In the rows, zero is written as 128.
These are runs of 7 systems, one row a step. Runs of the same system follow the same rule from any start.
run 1, Zal:
[[ 70  81 129 135 109 133 141 119 130 163 140 117  12 161  76 106  94 137]
 [106  74 153 100 126 132  84 103  94 131 156 187  86 173 122 150 167 195]
 [102 157 112 119 191 133 140 115  90 159 144 154 138 218 147 106 166 156]
 [174 138 129 104 167  64 127 172 107 176 143  79 115 177 131 131 141 154]
 [202 114 105 150 151 102 128 160 179 124 112 141 143 166 138 179 162 155]
 [146 111  65 181 128 144 159 166 153 143 133 119 144 179 112 151  99 103]
 [146  84 126 146 105 133 110 170 102 141 155 122 148 141 106 191  74 116]
 [121 121 144 134 139 148 113 136 113 115  99 172 194 157 120 185  91 109]
 [114 137 113  96 118 116 123 145 102 130  83 115 183 149 111 126  81  83]
 [165 112 118  71  96 121  98 126 114 108 105 115 177  99 140 138 114  99]
 [162 140 118 114 124 171 130  96 134  96 113 126 172 102 156 121 115  80]]
run 2, vudo, 11 rows:
[[116 118  68 104 113 146 103 103 142 125 138 140 157 116 173 139 171 138]
 [117 145 125 118 157 168 154  96 114 119 176  88 114 127 166 108 136 112]
 [160 133 173  92 149 102 139 132 125 128 141 110  83 105 121 106 113 120]
 [153 127 136 123 134 108 118 123 172 130  77 161 112 143 103 102 145 138]
 [116 120  87 150  93 150 102 122 138 120 120 126 126 168 110 103 129 144]
 [151 142 115 138 120 139 105 136  86 127 178 122 119 141 150 144 115 153]
 [140 162 160 138 169 104 158 142  98 129 125 130 116 144 138 147 120 136]
 [120 120 126 136 116  81 155 161 131 135  85 122 122 128 101 128 126 118]
 [132  99  88 157  91 129 119 137 146 144 118 141 147 113 127 145 149 130]
 [115 118 126 164 134 171 127 112 126 137 164 114 145 129 150 156 132 127]
 [121 119 173 110 155 126 133 135 112 127 154 104 132 120 129 152 111 119]]
run 3, das, 11 rows:
[[130  38  99 111 130 127 132 171 141 175 134 173 174 178  70 135 119  89]
 [126 100 137 159 152 221 109  81 116 158 145 177 194 176 127 134 109  88]
 [122 183 164 103 162 177  86  98  96 121 134 121 151 153 146 149  32 100]
 [139 155 119  30 123  92  91 152 124  99 102 151 152 101 132 152  62 102]
 [128 116  47  88 101 133 148 140 166 100  93 172 171 117 116  93 122  72]
 [151 125  76 162  88 198 153  96 114 125 142 122 140 112 134  73  97  59]
 [178 170 163 154  95 172 116  83  97  85 126 113 111  66 156 121  85 106]
 [127 168 156 104  81  88 119 133 135  50  70 109 110  67 118 115 104 134]
 [ 92 104  87 121  46  85 147 154 127  98 101 115 128  76 102  83 167 127]
 [103 110 102 192  83 154 169 106 111 125 155 112 133  75 147  97 198 123]
 [108 160 178 184 136 146 157  94 112 118 155  71  83  77 163 128 151 144]]
run 4, Suri (11 x 18):
[[180  76 160  95 133 146 138 126 119 140 119 133 147 132  95 109  93  60]
 [161 111 167 136 144 176  87  93 180 124 109 171 122 152 104 125 104 123]
 [114 151 156 143 113 138  90 127 131  80  84 120 120 177  93 125  91 156]
 [128 153 145 107  90 123  77 150  99  73 139 129 169 104 123 132 110 152]
 [140 177 121 142 119 143 126 122 126  87 121 149 186  96 151 106 149 125]
 [142 159 138 159 102 121 156 126 129 106  96 105 134  75 127  99 124 101]
 [142 114 140 147  94 117 136 126 157 105 117 134  97  60 130 143 142 132]
 [105 103 123 156 103 128 156 113 135  88 112 146 102 114 132 138 177 151]
 [ 84  97 141 138  98 129 145 113  91 119 142 108 120 105 129 119 169 138]
 [ 93 121 140 122 137 138 126 100 125 148 161 115 117  92 155 120 172 142]
 [ 98 139 118 117 153 112 149 111 140 146 133  95  95 130 150 110 162 141]]
run 5, Zal (11 x 18):
[[ 64 104  80 134  93  76 130 171 172 202 111 127 136 105  80  73 172 131]
 [ 90  91  68 106 102 141  76 107 146 178 182 116 111  83 184 188 160 161]
 [ 93 149 134 120 205 163 177  85 120 111 157 123  83 155 191 198 108 122]
 [131 101 191  95 178  80 188 144 119 116  90 120  68 181  84 125 113 116]
 [159  54 122 108 108 109 100 132 162 148  87 170 138 176  77  99 187 144]
 [134 115  52 135 121 185  81 110 135 177 175 119 164 180 148 107 142 133]
 [165 167 141 122 169 147 104 144  93 131 197  86 127 154 164 176  71 138]
 [173 164 179 134 178  95 155 171 139  78  92 163 137 159 107 161  93 131]
 [146 113  87 141  89  90 142 180 151 138  72 163 159 143  69  90 118 101]
 [144  92  61 134  55 150  77 131 108 170 151 136 169  92 139 141 117 112]
 [126 160 134 144 138 180 115  87  80 122 147 121 155 109 187 191  84 106]]
run 6, fub:
[[105 123 104 165  97 132 116  78 171 163  48 161 136  90 144 137 167 123]
 [ 83 120  85 149  68 143 115 110 114 128 123  58  74 129 131 143  91 132]
 [148  75 161 121 112 126 123 128 109  68 162 106 104 119 144 180 167 169]
 [ 90 102 186 134 142 128 157 122 114  98 101 122 181 140 104 111 178 123]
 [115 121 136 107 114  98 123 150 114 182 140  84 131  99 102  70 133 111]
 [115 128  98 116 135 118  99 140 181 149 167 118 128  98 151 132 172 162]
 [ 68 150 121 135 174 149 160 134 157 103 157 109 119 150 138 137 123 132]
 [143 123 157 101 172 109 169 141 116 130 155 138  80 136 119 119 116 117]
 [142 118 130 118 156 121 132 114 142 163 110 187 119 149 122 106 164 133]
 [116 152  90 150 133 139 120 120 119 173 127 128 121 171 128 103 116 132]
 [173 147 114 147 137 122 120 146 111 130 153 115 107 154 146 155 116 152]]
run 7, Suri (11 x 18):
[[167 129 168 125 127 139 104 116 183  78 126 109 133  85 135 112 160 140]
 [123 137 129 153 104 119 135 142 169  66 108 106 120 125 104  86 169 156]
 [ 99 123 120 144  74 129 127 154 123  90 168 113 124  81 109  90 146 144]
 [ 94 153 122 157 123 149 146 122 128 115 178 150 114  76 149 105 161 142]
 [ 96 158 136 147 134 103 173 119 105 138 133 124  78  95 144 108 150 137]
 [124 113 117 108 115  87 142 123 107 159 141 128  71  89 147 130 161 146]
 [132  99  88 124 124 126 145 102 117 158 142 133  91 140 157 131 175 141]
 [128 101 117 136 138 134 147 114  96 169 159  89  99 160 141 127 145 127]
 [140 113 139 125 168 125 121 135 125 180 173 106 113 153 139 145 139 144]
 [129 131 114 124 169 108 121 151 143 174 137 126 129 184 123 135 135 145]
 [129 124  91 114 137 114 116 165 123 169 141 121 145 173 112 130  96 119]]
run 8, mov (11 x 18):
[[157 126 116 115 134  73 146 218  98 148 178  64 150 143 108 126 117 127]
 [193 118 108 119 151 103 123 147 185 116 125 151 150 107 169 194 170 148]
 [134 137  99 155 165 149 164 141 183 137  92 122 184 175 111 110 116  76]
 [181 101 113 113 125 138  88 169 137 151 173 158 139 166  88 105  98 126]
 [157 146 112 140 140 170  93  95 124 122 121 191 162 154 162 171 119 136]
 [141 165 117 142 120 136 136 131  73 143  98 136 163 156 115 105  76  89]
 [187 125 111 109  77 110  89 127  93 154 121 154 112  99 130 122 109 128]
 [137 140 105 146 101 160 110  71 133 136  84 128 125  98 163 144 116 107]
 [133 128 139 134  90 147 119 117 110 127 115  88 107 115 106 104  70  94]
 [139 110 166 116  86 135  88 104 119  96 118 137 102  86 126 142 119 145]
 [ 79 136 157 129 111 147 122  88 124  99  92 119 142  98 132 117 137 120]]
run 9, das, 11 rows:
[[223  61 146 120  87  97  99 197  61 103 165 109 185 156 102 168 139 148]
 [139 139 179 179 171 144 135 156 149 104 104 172 252 161 100 119 168 124]
 [ 72 168 143 164 140 140  98 166 125 205 139  99 175 144  80  98  58 105]
 [106 125 120 123 112 144  66 138 138 168 166 183 151  64 143 196  83 129]
 [ 65 136 100 114 159 159 162 128 180  73 120 173 125 132 135 173  86 100]
 [113  87 115  78 125 135 174 122  92 132 136 121  97 128 115 121  77  60]
 [166  96 145  87 120 160 122  59 113 122  96 160 141  98 156 123 145  88]
 [124 163 116 104 117 153 113  81 139  87  83  86 131 142 144  83 121 116]
 [161 143  99  94  76 116 101 140  98 103 152  81 129  95 139  95 121 128]
 [163 149 118 141 109 126 141 143 145  76 141 144 148  80 141  97 171 135]
 [122 162 131 175 115 121 161 145 140 118 130 109 102 107 102  69 129 126]]
run 10, fub:
[[119 178  59 156 163 105 121 160 144 195 133 130 160 182 146 128 146 155]
 [164 161  77 153 172 114 170 174 135 135 147  98 118 178 148 168  89 120]
 [205 105 124 143 169 124 175 156 159 110 108 165 128 172 118 167 111 100]
 [172  96 115 150 128 155 128 130 147 153  86 176 155 184  84 113  89  80]
 [174 115 100 143  94 164  62 136 119 168 139 150 158 157 109 133  68 113]
 [158 146 133 141 118 163  63 136 121 109 135 139 188 141 139 185  81 137]
 [141 155 156 106 126 137 111 135 102  81  98 126 185 121 133 166  65  98]
 [161 127 134  75  97 128 107 112 114 103  93 143 158  75 137 129  93  81]
 [127 130 112 110  83 174  90  74 138 107 109 142 149  67 152 120 122 101]
 [102 146 147 135  88 173  97  78 115  89 138 105 110  72 153 132 106 129]
 [108 134 188 113 101 126 110  99 103  68 121 119  95  71 138 137 133 151]]
run 11, pifu:
[[165 161 164 145 145 140 115 142 131  87 135 154 105 152 111 126  89 145]
 [161 147 146 128 118 103 131 165 110 105 112 167 145 140  87  89 116 127]
 [138 150 102 142  92 118 119 143 108 152 119 162 162 100 117  85 133 116]
 [116 163 110 159 101 147 118 123 112 140 133 135 155  74 154 139 108 112]
 [109 138 155 147 117 135 137 125 112  91 110 124 147  90 142 176 105 116]
 [104  95 147 122 109 120 152 126 114  83  89 122 152 119 118 146 146 115]
 [105  84 113 114  97 139 135 108 118 120 119 102 151 123 130 108 170 113]
 [108 116 123 114 127 161 107  91 130 137 157  88 137 114 157 123 153 129]
 [109 138 156 101 163 138 115 111 151 106 146  96 116 127 149 144 133 146]
 [122 122 143  82 155  98 135 142 150 100 129 120 100 141 119 121 141 145]
 [129 114 105  94 133 102 135 141 135 139 151 142  95 132 121  95 153 138]]
run 12, pifu:
[[167 131 147 130 143 145  96 130 174 124 105 112 135 155 111 143  83 118]
 [154 119 116 108 123 138 101 143 166  99 103 161 143 161  96 119 103 120]
 [141 132  93 111 116 158 118 133 134 119 143 164 147 137 111  82 100  97]
 [147 156 131 112 131 162 114 107 115 138 143 158 143  99 140 103  86  92]
 [130 167 154 117 130 138 122 101 122 103  95 160 123  97 137 126  94 110]
 [119 142 132 111  90 114 134 118 106  78  82 140 115 104 123 112 114 119]
 [127 120 116 118  79 131 131 110  83  90 127 133 131  91 139 105 150 126]
 [110 142 144 139 113 152 134  98  95 104 152 114 140  81 158 109 162 131]
 [ 99 145 174 126 129 119 130 118 114 103 130  89 133  85 144 131 152 141]
 [ 94 114 147 105 118  90 127 137 132 100 119 103 126 102 127 136 171 157]
 [ 86 101 107 109 117 108 138 141 132 123 157 108 119 114 133 122 178 151]]
run 13, mov:
[[138 191 121 155 154 138 144 193 139  82 169 153 166 132 116 128  82 127]
 [154 143 112 131 131 104 152 170 130 118 126 227 141 114 111 124 124 119]
 [119 116  78 135 128 138 144 109 134 185 109 205 130 136 126 112 132  98]
 [129 107  85 130 117 157 120 106  99 190 145 130  95 163 129 133  87 107]
 [164 118 130 134 111 139 112 104  79 124 113 115  92 157 147 183  90 133]
 [161 122 150 140  95 110 128 110  90 102  55 102 137 137 128 147 125 123]
 [153 109 138 133  75 118  95 120 125 136  91  93 156 102 114 100 152 124]
 [122 128 138 137 102 160  80 110 155 140 149  91 152  83 138 125 131 126]
 [104 154 159 127 133 150 112 135 141  99 150 108 141  94 127 139  82 117]
 [107 141 156  94 126 112 130 147 129  81 122 158 128  93 113 126 107 123]
 [ 91 120 124  86 128 124 141 112 131 112 120 167 132 102 127  99 158 119]]
run 14, vudo:
[[123 146 177 130 148 129  90 160 111  89 175 134 185 123 136 166 146 174]
 [ 73 155 148 109 172 102 164 171 116 106 141 140 181 136 114 110 146 125]
 [ 83 121  83 100 114  99 147 163 139 154 151 148 136  86 114  94 139 109]
 [105 127  86 128 141 153 129 103 171 166 162 163 100  97 160 127 145 125]
 [107 113 134 108 163 161 141  94 151 126 152 112  69 144 143 143 110 120]
 [163  93 151  70 144 109 123 114 124 121 112 124  92 153 120 136 125 125]
 [165 117 124 115 124 119 114 103 120 141  79 135 136 169 121  97 157 131]
 [141 149 107 153  96 137  95 116 109 143 121  90 129 146 127  95 127 144]
 [161 173 132 150 126 119 104 147 119 121 148 101 121 122 143 145 109 155]
 [144 158 143 152 153 106 157 166 136  99 113 129 133 148 119 143 114 130]
 [127 108 110 150 108 111 154 170 129 125 116 147 146 133  96 127 119 113]]

Which system made each run below?
run 15 (2 x 18):
[[ 58 142 124 122 109 146 129 102 142  88  77 132 149 117 123 119 117 111]
 [ 92 113 122  68  96 123 126 118 100 103 142  99 125  88 130  93 132 112]]
	Zal
run 16 (2 x 18):
[[179  93 171 134 143  81 165 155 122 173  92 208 103 125  74 112 127 103]
 [107 124  90 190  78 131 118 111 120 204  79 179 107 135  93  88 121 121]]
	pifu
run 17 (2 x 18):
[[148 213 149  59 188 110 105 132 197 107 135 107 112  73 166 140  71 119]
 [162 156 109  93 132 104 168 139 199  70  94 182  56  87 113  93  89  97]]
	Zal
run 18 (2 x 18):
[[164 113 146  69  98  64  73 212  86 123 127 173 172 129  84 160  85 142]
 [ 95 122  80 148 132 141 144 154 155 125  90 225 231 151 102 117 149  98]]
	das
run 19, 2 rows:
[[158 127 164  92 171 108 157 138 109 137 118 118 155 148 119 102 134  96]
 [179 117 132 119 126 117 101 134 173 150  98 120 151 126 115 108 143 118]]
	Zal
run 20 (2 x 18):
[[ 98 137  81 167 119 151 134 184 172 100 149 157 208  99 118 166  98 103]
 [ 94 118 132 160 136 167 176 149 136 127 156 135 145  92 106 142  57  58]]
	das
run 21:
[[ 86 108 171 161 148 185 112 155 102 143 223 181 126 153  74 117  81 132]
 [ 83 169 180 106 171 102  77 158 101 177 137 194 151 149  98 134  96 158]]
	Zal
run 22:
[[203 109 158 165  94 106 106 117  51 182 144  93  74 113 149 172 123 158]
 [155 150 199 187 162  92 132 126 134 138  56  97 138 150 134 183 153 159]]
	vudo
run 23:
[[157 105  76 153 183 149 181 127 179 142 195 162 138 106 200 190 193 124]
 [117 115 145 181 194 141 196 140 157 196 143 100  75 154 113 167  69  85]]
	Zal
run 24, 2 rows:
[[152 215 122 113 153 144 126  86  84 149 166 145  69  92 195 117  93 128]
 [213 174 137 116 150  66 164 121  86 134  93 119  63 132 169 134 136 143]]
	Suri
run 25 (2 x 18):
[[131 195 162 122 141 104 162 130  84  93  99 134  79 117 129 124  62 111]
 [159 115 150 121  80  75 143 133 103 103  66 169 109  97  99  97 158 134]]
	Zal
run 26:
[[ 76 181 114  66 160 111 123  87 139 100  58  71 189 141 180 121 171 125]
 [150 111 111  46 115 108 141 138 156  96 119  32 158  89 130  87 128  74]]
	Suri
